Each path is a new rotation, seen through one point. The rows after it are directions, each followed by how far the rotation turns it, in degrees each step (0 if it stays put).
Each turn is a multiple of 5 degrees from 10 to 175, or 0.
Each row of a path follows its step; steps can be skipped.
path 1
step 4: [ -8.2  19.6  14.6  20.2  -8.6  -3.2   0.0  -7.0 -21.0  -6.4  -4.8   1.3
  17.9  -6.0  -5.0  -9.1  -1.9 -13.5 -19.1   6.6   2.1  23.0 -12.1  14.5
   8.5   3.7   4.3   4.1  11.0   5.6   6.5   8.4  29.8  15.4  -5.5   5.8
 -13.7 -14.0  10.3   6.2   2.2  17.0  -6.9  -0.8 -30.8  -9.4   4.1  -8.7
  19.7  26.7  20.4  -5.3   9.3]
step 7: [ 18.9  -6.3  -2.4 -16.9 -15.2  -6.8 -16.8 -14.1  -4.7   8.9  39.6 -11.5
   7.6   1.9  -1.0  12.9 -10.4  -7.2   2.0   5.9  -4.0  10.5  -7.8   1.5
  -9.8  12.5  -1.2  -2.7  -3.7  21.7  -2.9 -12.9  -8.9  13.5  -8.3  -1.0
  -3.6   9.4   5.5  -2.3   9.4  13.5  27.1 -22.0   4.6 -15.0  24.5  -9.0
 -18.6  -6.3  -5.9   6.8  25.9]
step 12: [  7.8  -9.0 -14.9  -2.5  21.7   6.6  15.7  -4.7  -5.2 -16.1  24.9  -4.7
   7.1 -17.8  -7.9  11.4  -2.3 -27.8   5.4   2.4  15.1  -5.4 -18.3  14.4
  14.4  24.0   1.7   6.0  35.0  -5.0 -20.6 -20.1  13.0  -3.2   3.4  -3.6
  -3.1  -0.3   5.3  16.6  13.8   5.8  -1.6   5.4  15.1   5.4  -2.5  -7.8
   6.8   3.5   2.9  -8.8 -23.9]
step 13: [ 14.1  20.1  -6.4 -19.3  -7.2  -3.4  -8.4 -22.1  -9.1   6.6 -24.9 -26.0
   7.8   5.0  -7.8  -7.1  17.1   9.3   9.6   2.5   1.8  17.0  -2.4  12.8
  10.9  12.2   5.0  -7.5  24.6 -14.2 -24.7 -10.3   5.3   1.2 -13.3  -1.1
  11.0  -7.1   3.3  -8.1   1.5  -6.8  17.1  11.6 -25.0 -18.2  -6.1  -7.0
  -4.3  -7.8 -20.2 -18.1  -0.7]
step 16: [  0.4   5.1  -2.5  19.5  14.0  -6.1   7.2 -19.3 -10.6  28.0  16.8  25.9
  19.8  14.9   4.2  -7.9   5.1   0.2   7.0  -5.3  15.8 -11.4 -10.0  -3.1
   6.7  -2.2 -17.0  -4.6   0.4  -6.1  -5.4 -26.6   6.8  13.0   3.6  -8.0
   4.3  -2.6  12.8 -12.3   4.0  39.6  -4.3  -7.7 -15.2   6.5  -9.0   7.7
   4.8 -15.4   3.7  15.8  14.3]
step 17: [ -3.6  -1.3 -16.5   0.2   8.8 -12.6   9.2  -5.4  16.3   2.3  12.3  -8.1
   1.4 -16.2 -12.3   6.7   5.9 -16.4  25.6 -21.2  -8.0   1.3  -1.7  -7.9
  16.9   2.7   6.6 -29.0 -16.1  20.7 -18.6   6.7 -11.2  -6.6  15.0  17.8
  -1.0  -2.7  -2.4 -11.8  -8.8   9.3  30.6  -1.5 -18.1   4.8  -7.1   9.8
  26.4   4.0   0.9 -10.3   9.5]
step 22: [ -0.2  -5.2   6.0  14.2  -9.0  11.8  23.7   5.8 -19.5  -7.3 -14.1 -18.5
   8.4  -6.0   3.0 -17.2  22.0 -10.5  -2.3   4.4 -10.3   6.4 -27.0   1.5
  16.8  12.3 -11.6 -13.8  -3.5   4.9   4.4  -4.7  20.7 -10.4  -9.3   2.3
  -4.5  -0.5   7.1  33.4  -6.8   9.3  10.2   1.1  -3.0 -23.2   1.2 -13.0
   8.2  -6.5  11.5  12.3  28.4]
step 24: [ -3.7  -5.4  -2.9  15.0  18.7 -30.7  -7.9   1.7 -13.4   0.7  -5.7  -9.3
   6.6  -8.6 -20.5  -7.0  -1.9  -9.4  12.5   3.6 -11.2  11.0   1.2  24.0
  25.4  26.5   6.6 -30.4 -14.6  -2.2 -16.3   3.8  -0.2  -2.8  -9.6   8.4
  20.5   3.4 -10.7   1.0  -6.3  20.3  16.5   1.0 -10.1   6.4  -0.8   8.6
   6.9   4.4 -23.6 -12.1  -6.1]
Directions:
[-2.1  1.2  0.2  1.6  0.8 -3.4  8.9 -5.2  3.3 -1.0 -5.2 -7.0 -1.4  1.9
  5.8 -2.0 -3.3  8.9  1.6 -2.6 -0.4  2.2 -1.4 -0.1 -4.2  4.9  7.7 -0.7
  2.1 -1.2  6.9 -4.9  4.1 -3.8  5.5  1.6 -9.5  1.6 -0.1  0.2 -4.2 -1.4
  4.4  2.2  1.4  2.6 -0.1  2.9 -2.3  1.6 -1.4  1.9  2.2] -> 85
[-1.0 -1.1  3.2  6.0 -4.6 -6.8 -2.2  7.0  5.7 -2.6 -7.4 -0.9 -5.3  4.7
 -4.2 -0.6 -0.8 -3.1 -0.7  6.8  0.6 -0.3 -4.6 -1.9  3.7 -4.3  1.0  2.8
 -5.6 -1.5  2.9  0.3  1.1 -3.8 -3.0  3.7  2.5 -3.6 -2.3  2.2  3.1  4.6
  1.8  2.6  8.2  4.0 -4.8  3.4 -0.2 -0.6 -5.9  3.1  3.3] -> 10
[ 2.3 -4.0  0.1  2.8  1.6  5.5  1.0  4.1  2.1  3.0 -2.6 -5.3  5.9 -3.6
  4.8  4.9 -6.4 -9.6 -0.9  3.7 -0.7  5.0 -3.9  3.3 -2.4  1.7 -0.3  4.7
 -2.9  3.3  7.4  1.1 -2.4 -1.4 -2.4  3.1 -1.7 -2.9  1.7 -2.0 -1.9 -1.0
 -5.5  2.3 -1.4 -6.9  2.1 -1.7 -4.2  3.0  6.0  6.7  2.5] -> 100
[ 5.1  3.0 -5.3  0.0  0.1 -0.7 -1.3  6.1 -5.0 -2.3 -3.9 -2.0  1.5 -0.8
 -4.0 -1.9 -1.9  3.5 -2.7 -3.2  2.2 -3.4 -3.3 -0.2  9.5  5.8 -2.4  6.3
  4.1 -1.6  7.9  6.0  2.7  3.1 -5.3 -5.6 -6.8  2.2 -1.0  1.5  2.9  0.1
  5.7  0.9 -4.0 -5.1 -3.4  0.8  0.6 -2.2  0.0  0.8 -5.0] -> 40
[-4.5  0.2 -2.5  6.2  1.3  2.6 -7.8 -3.6 -6.4  4.2 -2.5  1.6  4.1 -1.0
  2.8 -6.0 -4.5 -2.7 -0.3  2.5 -3.1 -0.3  5.7 -1.8 -0.3 -0.9  3.1  2.7
  6.2  3.1 -7.4  1.8  4.1  0.9  2.0  8.0 -3.6 -0.5 -5.5  4.2  4.1 -0.9
  4.3 -2.6  1.2 -2.0 -1.1  1.0 -6.6 -1.8 -4.4  5.9 -0.5] -> 125
[-1.7 -9.5  2.5 -5.0 -8.2  0.2  7.2  2.3 -5.2 -0.9 -7.7  1.1  2.8 -8.4
 -2.9  3.3  1.2  0.5 -1.7 -1.4  3.6 -6.1  0.0 -1.7 -2.8 -1.7 -4.3  0.9
  3.1  1.6 -3.6 -1.8 -2.5 -6.0 -0.6 -3.6  0.6 -1.4 -4.1  2.2 -1.1 -3.8
  5.3 -0.4  1.2  5.4  0.3 -3.4 -6.4  2.5  2.3  2.8 -0.9] -> 35
[ 1.0  4.0 -3.3 -0.1  0.3  0.7  0.2 -0.1  3.4 -2.7 -1.4  4.0  1.4  3.2
 -0.6 -1.1 -1.1 -2.0  0.9 -9.0 -1.1 -2.9 -5.9 -1.7  1.6 -8.7 -3.1  6.0
 -3.4  2.6  0.1 -7.0  2.6 -4.1 -2.6  3.8 -3.4 -3.7 -6.0 -0.3 -0.9 -5.5
 -0.1 -4.0 -7.7 -1.8  8.5  1.1 -1.3 -0.6 -3.2 -5.8  6.3] -> 120
path 2
step 0: [ -8.9 -16.2  -8.3 -24.2   3.9  -1.7 -25.9  23.8  -3.8  -4.9  13.1 -14.8
  12.0   2.4  17.9   7.2   1.9  -6.1  -5.3 -13.9  -8.2  -9.6  -4.4   3.6
  16.9  -7.0 -26.0  -5.5 -16.8   2.9   8.3   9.8 -13.3  13.6  12.1 -27.2
  -8.5 -16.8  18.1   5.5 -21.8 -12.4  15.3   4.7  -5.4   1.2  -5.5   4.5
   4.6  24.3  -1.9  -4.7   6.4]
step 2: [ -0.5 -12.5   0.9 -14.1  15.7 -12.8  -4.1  -0.9  -9.2  -0.2  -9.1  31.1
   4.8  26.0  12.6 -15.7  -7.6 -21.7  -9.8   2.4   2.6 -19.9 -13.8   6.1
   9.6 -14.3 -27.6  -2.7  17.1   1.1   4.9   0.1 -13.8   7.9  -9.8  14.4
  -4.2  -4.5   9.3  12.2 -33.1  -1.3 -10.1   6.1 -21.2 -13.1 -18.1   8.2
  -1.4   6.4   3.1   6.1  -3.1]
step 3: [  1.5  -9.2  11.1   1.6   6.4 -23.3 -17.6   6.1  -1.5 -12.4  11.4  -5.6
 -16.8 -15.0 -11.4  -6.0  13.7 -13.4 -15.6  -7.8  -3.6 -11.1 -13.2 -10.8
   3.3 -21.1 -18.7 -25.5   6.3 -15.1  17.2  16.8 -15.6  29.3  16.9   1.8
  -9.2 -15.7  -6.4  -5.6 -16.7  -2.4  12.6 -14.8  17.8   5.5 -13.5   6.8
   9.2  -0.3   4.8  -8.1   0.3]
step 5: [  6.3 -12.1  -7.2   4.6  13.7  -8.7 -22.1   1.4 -27.3  -9.0   5.2  10.1
 -18.1  16.7  -4.3 -17.3  -7.1  -6.7  31.0   3.3  18.3   1.2 -10.0  22.1
   0.6 -21.2 -33.0  -4.9   0.2 -14.1  -2.4   4.2 -19.9  15.1  14.4  15.0
   0.5  -1.5   6.8  10.4  13.8  -2.4  -1.7  -9.9 -12.4  -8.4   4.5   0.1
   8.7  12.1  13.5  -1.5  -5.6]
step 9: [  9.6 -14.1 -20.3  11.6  15.9 -10.3  -8.8   6.7  25.8   3.7   8.6  24.2
   0.7 -10.2 -12.2 -23.8  -6.4 -17.4  -8.4   1.2   9.3  -4.8  -5.4   8.0
  11.3   7.9 -21.1   4.2  18.7  -0.7  29.2  -5.5  -9.6   1.0   3.1  -5.4
  10.0 -19.3  -9.4  29.5  -9.8   9.3 -18.6  -1.4   4.3  11.6 -15.4   9.5
   2.7  -4.6  17.7   1.0  -6.7]
step 10: [  2.4 -11.5  17.2 -32.6   9.4 -21.3  11.5  23.2  -1.1 -17.1  -9.4   0.6
  12.2  13.6  -2.0  -0.9  -1.1  -2.3 -15.4  -2.4   1.7 -21.2  -9.9  -6.1
  -4.6 -13.6 -24.1  -5.8  10.0  -3.8   4.2  15.5  -8.9  -0.4  14.5  -4.5
  -9.7  -7.4   3.0  21.4 -29.2  -5.6  -4.9  -6.7 -15.1   1.9 -12.1  12.4
  16.0  21.4  -4.9 -12.7  -0.4]
step 15: [ -1.5  -9.3 -13.2  -0.2  -3.7   4.1 -21.1   6.8  -2.0   3.9   2.4  -5.7
  -1.5  15.2  -0.2  -1.0  -5.4 -11.3  14.4  -8.5  -5.9  10.9  -4.1  24.6
  -4.7  -6.4 -43.2  14.5  17.9  -4.8  24.0  19.6  -4.2  18.8 -14.9  11.2
 -12.8   5.3  24.0  20.3  -0.1 -10.6   0.7   7.3   3.4  -9.1   0.8   9.6
  -8.2  10.8  21.2 -16.1  -1.6]
step 17: [-10.6 -18.7  10.9   3.0  11.5   5.4  22.3   8.3  23.2   6.4   7.4  21.5
  -4.4   9.9 -15.6  -1.4 -19.4   8.5  -4.2  21.0   8.8   1.5  -3.9  15.7
   6.0  -5.6 -32.6   3.7  23.4  -8.3  17.7   8.3  -5.2 -11.7   7.9 -12.8
  -0.4 -12.5   9.0  20.2 -18.0   2.0  -5.9  -7.7   1.3   8.5  -0.2  30.5
   5.5  -1.0   6.0   1.7  -9.7]
Directions:
[-4.7 -6.5 -3.6 -0.6 -2.1  0.3  0.5  1.2 -5.3  2.2  1.8 -3.6  0.7 -3.3
 -0.9  0.2 -2.7  5.1 -3.9 -5.4 -5.3  0.1  6.0  0.3  2.5  5.1  0.1 -1.0
 -1.9  1.5 -0.3  6.2 -1.9  5.6 -3.3  0.7 -6.1  5.4 -1.5  6.3  1.9 -8.2
 -0.4 -4.1  1.6  1.0  9.1 -4.4 -3.9  0.9  2.8  3.9  5.1] -> 100
[ 2.2  5.1  2.9  0.2  7.2 -2.9 -1.6 -4.9 -5.7 -7.0  4.0  3.5 -1.6 -1.7
 -5.4  0.0  8.7  0.6 -0.4 -0.1  2.8 -2.6  0.0 -1.3  0.6 -5.9  5.3  1.3
  2.9  0.9 -1.6  3.9  3.2  7.2 -8.4  1.9 -8.2  1.9  0.2 -2.8  2.4  1.4
  3.2  2.2 -0.8 -6.1  2.6  2.2  0.8 -0.3  2.9  4.2 -3.4] -> 40
[  0.6  -4.2  -3.9  -8.7  -0.4  -2.1   1.5   4.9  -0.8  -0.1  -3.9   4.1
   4.0   5.9   1.7  -5.0   1.0  -2.4  -3.5  -4.8  -7.4   1.6  -0.1  -3.5
  -0.4  -1.6   5.3   0.4  -4.9  -0.2 -10.2   3.0   2.0  -2.1  -2.1  -5.7
  -3.9   5.3   2.2  -2.7  -0.9   7.2  -1.2  -2.8  -3.1  -1.5  -3.7   1.5
  -1.3   1.9  -6.9   0.1  -1.8] -> 175
[-0.5 -3.1  2.2  0.1  1.4 -2.8  3.8 -2.9 -5.7  3.9  5.9  8.9  1.5  0.4
  0.5 -1.0  3.4 -2.0 -2.9  0.0  7.1 -1.7  1.4 -2.0 -0.7  6.9  0.3 -5.8
  6.8 -3.3 -5.5 -5.0 -1.2 -3.0  3.5  2.8 -4.2 -3.4 -2.0  0.1 -5.5 -2.9
 -9.9 -5.2  3.2  0.6  2.0  4.8  0.5 -0.6 -4.7  0.6  0.9] -> 100
[ 4.5  4.7 -5.3 -2.6 -4.5 -5.0 -7.4  0.8  3.7 -3.8  5.4 -3.7  7.1 -1.9
  0.6  2.3  4.2 -4.3  0.2 -6.2  0.4 -2.0 -2.2  2.3  3.4  5.0  3.5 -5.1
  7.4  3.1  4.8  0.3 -2.5  4.5 -2.6 -4.4  4.5  1.3  0.0  3.2  3.5 -0.7
  1.5 -4.2  2.6  0.6 -1.9  3.0 -1.3 -1.7 -7.2 -5.2  0.3] -> 115
path 3
step 3: [-10.6  -3.8  15.5  33.3   0.3  15.7 -12.6  -7.3  18.3  -1.1  14.4  -0.8
   7.6 -20.5  19.5  14.3  14.7 -15.0  19.8  12.3 -12.9   6.8  -1.5 -16.7
  18.4   1.6  19.1   5.8  26.8  21.2  -7.6   6.0  20.7   1.2  24.6  -3.8
   4.3  13.5  -4.5   2.2   2.8  -0.3 -10.8  13.3  -8.1  15.9   3.7  17.4
  -6.5 -20.4  -8.8  16.3  10.0]
step 6: [  5.7  31.1  -3.9 -15.9 -40.6   1.1  -0.2  -9.6  -7.1   1.1   8.1  -3.4
   6.9 -15.0  15.0   9.1 -12.3 -12.3  11.3  25.0   4.9 -14.4  14.4  -9.1
  13.0 -14.4  -2.3  16.5  15.9  14.3  -0.2 -16.6 -12.0 -21.2  22.5 -11.3
  10.6 -28.3   1.7  -4.8   0.5  -4.3 -15.0  -8.9  13.6   0.9  -9.7   0.7
  12.9  21.7 -14.2  -7.7   5.7]
step 9: [ -0.5  -2.8  -1.6 -11.2  -6.7  16.9 -21.9   4.0  11.1 -15.1  17.9   4.2
  -6.5  13.7  30.3  -7.3  11.1 -12.3 -30.2   5.9   5.3  -4.2   7.2  11.4
   9.8  -4.4 -23.6 -24.5  38.8 -28.0  -8.0   1.0   0.3   4.9  -4.9   9.9
   2.0 -14.2  -1.8  11.8   8.3  16.7  -0.7   2.8  21.2   5.1 -14.4 -10.1
   2.6 -10.7 -18.0  11.1   0.4]
step 10: [ 15.3  -3.8  10.2   3.9  -1.1   6.5   3.5   3.9   7.3   6.2  17.3  36.2
  23.9  14.3   8.4  27.6   8.4   0.1   3.2  27.5   0.9  12.9  -2.2   0.2
 -23.0 -13.9   5.1 -22.5  19.1  -6.5 -18.9 -21.2 -16.9   3.9   1.3 -14.6
   4.6  -6.3   3.1  26.0  19.4 -18.4  12.2  -3.1   3.0  -8.1  -2.0 -10.5
  -4.4  -2.9  10.9  -3.1 -21.9]
step 12: [ 17.1  -2.3 -24.2   4.6  -6.2 -13.2 -23.3   8.4   5.5  -3.1  -0.1   1.4
 -31.3  -3.7  23.3  20.6  -4.2   2.0  -9.2 -10.7   3.5   3.4 -16.1 -17.2
 -26.5 -26.8   7.8   4.9   7.9 -25.2  34.1   9.7   1.5  -1.5  18.0   8.1
   1.7   5.2   1.8 -15.6   8.9  -7.9 -16.1  -5.1  12.4 -20.0  10.1  -3.1
 -19.9   7.2  -3.4  -0.6   1.5]
step 14: [-18.1 -13.6   9.2  -8.3 -18.6   8.8  -7.2   1.2  20.4 -17.3   3.1  -0.6
 -17.3 -11.4   7.0   3.2   2.8 -30.1 -11.2  11.5 -13.7  -2.2  -4.5  -7.2
   2.3  16.5  -5.6   8.6  15.1 -18.0 -15.7 -10.0  -4.4  -9.3  -0.6  11.5
  13.2 -22.4   2.0  20.5 -14.7  26.0   8.2 -10.4  23.5  10.9 -11.8 -17.9
 -31.3 -10.4   0.2 -15.0 -10.3]
step 15: [ 11.3 -32.0   8.3  -8.7  18.8  -1.2  20.3   1.4  -8.7   9.4  11.4  27.9
 -13.6   6.9   5.2   1.8 -12.7  -4.5  -2.9  24.6  -0.9  16.9 -15.0 -15.7
 -38.7  -9.3  14.2  11.9  33.9  -2.3 -11.2   3.6  -6.5  -6.3 -13.0 -10.6
   6.3 -24.8  -9.1   2.1  13.7  10.6   0.8 -19.3  -3.3   9.1   1.4  -0.3
   3.2   0.6  11.9 -10.5 -12.5]
step 23: [ 15.2 -15.1 -22.1 -22.0   5.2  -0.5  -5.3   6.2 -14.6  -6.9   1.8  11.2
  -3.6   8.9  11.8  11.8 -18.3  -2.4  39.0  22.4 -11.0  -8.7  13.8   1.8
   6.0   4.6  16.3   0.9 -12.7   4.2  19.9  15.9 -11.7 -21.3  14.3  -2.0
  -7.9 -19.0   6.1   8.3 -24.8   9.9   6.1   1.5 -12.5 -23.1   0.5  -2.8
   4.8  18.6  26.5  -4.9 -14.1]
Directions:
[-0.5  4.2 -3.6  0.1 -3.7  7.0  6.7 -6.5 -0.4  4.7 -1.2 -3.3  5.6 -0.3
  3.2  7.6  0.5 -3.0  1.9 -5.4  2.1 -0.1 -6.3 -4.9  4.0 -1.2 -4.0 -1.3
  0.9 -0.2 -3.2 -1.4  4.1  7.1  2.8 -4.5  0.0 -3.0 -5.3  2.3 -4.3  0.0
  4.2 -5.5 -1.5  3.6  1.4 -4.6 -1.5 -3.2  3.6 -5.7 -2.5] -> 95
[-0.4 -1.5  3.9 -2.7 -8.9  0.1 -5.8 -3.5  1.5 -0.6 -4.6 -3.6 -3.5 -3.0
  6.7  1.5 -2.9  1.0  0.2  4.1  0.8  1.8 -1.0 -2.0  1.3  4.5 -5.1 -0.2
 -3.5 -1.3 -1.9 -6.1  0.5 -4.8  3.4  0.5 -7.2  1.1 -3.1 -4.5  3.4  9.4
 -0.9 -0.5 -1.1  1.8 -2.4  1.4  0.0 -6.6 -7.2 -2.6  7.1] -> 135
[  1.0  -2.7   0.5  -3.4   2.7   2.8   1.2  -2.0  -1.1   1.1  -3.5  -3.4
  -0.7  10.3  -2.2  -0.6  -5.7  -8.7   1.4  -2.9  -3.6  -0.2   0.3   0.9
  -0.3   6.4  -0.5  -2.4 -10.4   0.4  -1.2  -0.3   0.5   0.8   1.1  -0.1
   4.2  -0.6   0.7  -5.0   0.6   3.8   0.9  -4.5  -3.4  -2.5   3.4  11.1
  -1.2   0.2   1.4   5.8  -6.2] -> 10
[-0.9 -1.7 -3.9  1.0 -0.9 -1.1 -3.0 -4.1  1.6 -3.2  0.3 -0.7  2.3  1.5
 -2.6  3.4 -6.3  6.7  3.0 -2.6  4.3 -2.3 -5.3  4.6  5.8 -2.4  5.0  1.6
  0.4  4.4  4.8 -4.1 -4.4 -2.1 -3.6 -4.2 -4.8 -4.8 -2.0 -7.6  0.4 -6.4
  2.7 -5.2  7.4 -0.1  3.1  3.0 -6.7  2.6 -3.1  3.9  2.4] -> 70
[ 1.3  0.6 -0.2  2.1 -1.4  2.6  2.2 -4.1 -3.7 -1.6 -4.1  1.9  4.1  5.7
 -3.0 -7.9  0.7  2.2 -0.6 -1.8  6.9  3.4  0.9  0.9  0.4 -3.7  2.4  5.4
  6.5 -1.6 -4.7 -3.7 -1.8  0.1  1.3  0.8  1.2  6.1 -4.0 -2.4  2.0  5.8
 -4.6 -6.3 -1.7  1.9 -4.6  4.3  4.6 11.0 -1.8 -5.4 -0.8] -> 160
[-1.3  0.0  3.0 -5.6 -3.5  5.7 -4.4 -5.3  4.3  9.0 -2.7  0.3 -4.3 -0.5
 -4.9 -1.8 -5.6 -1.4  1.0 -6.8 -3.1  0.1 -1.9 -3.7 -0.1 -5.2  2.2  3.5
  1.4  0.7  5.6  0.6 -7.3 -4.6  1.4 -1.1  7.0  5.1  0.9  1.8  2.1 -0.2
  3.7  9.8  1.4  3.3 -0.1 -0.3 -1.4  0.3  1.0 -4.3 -0.5] -> 45
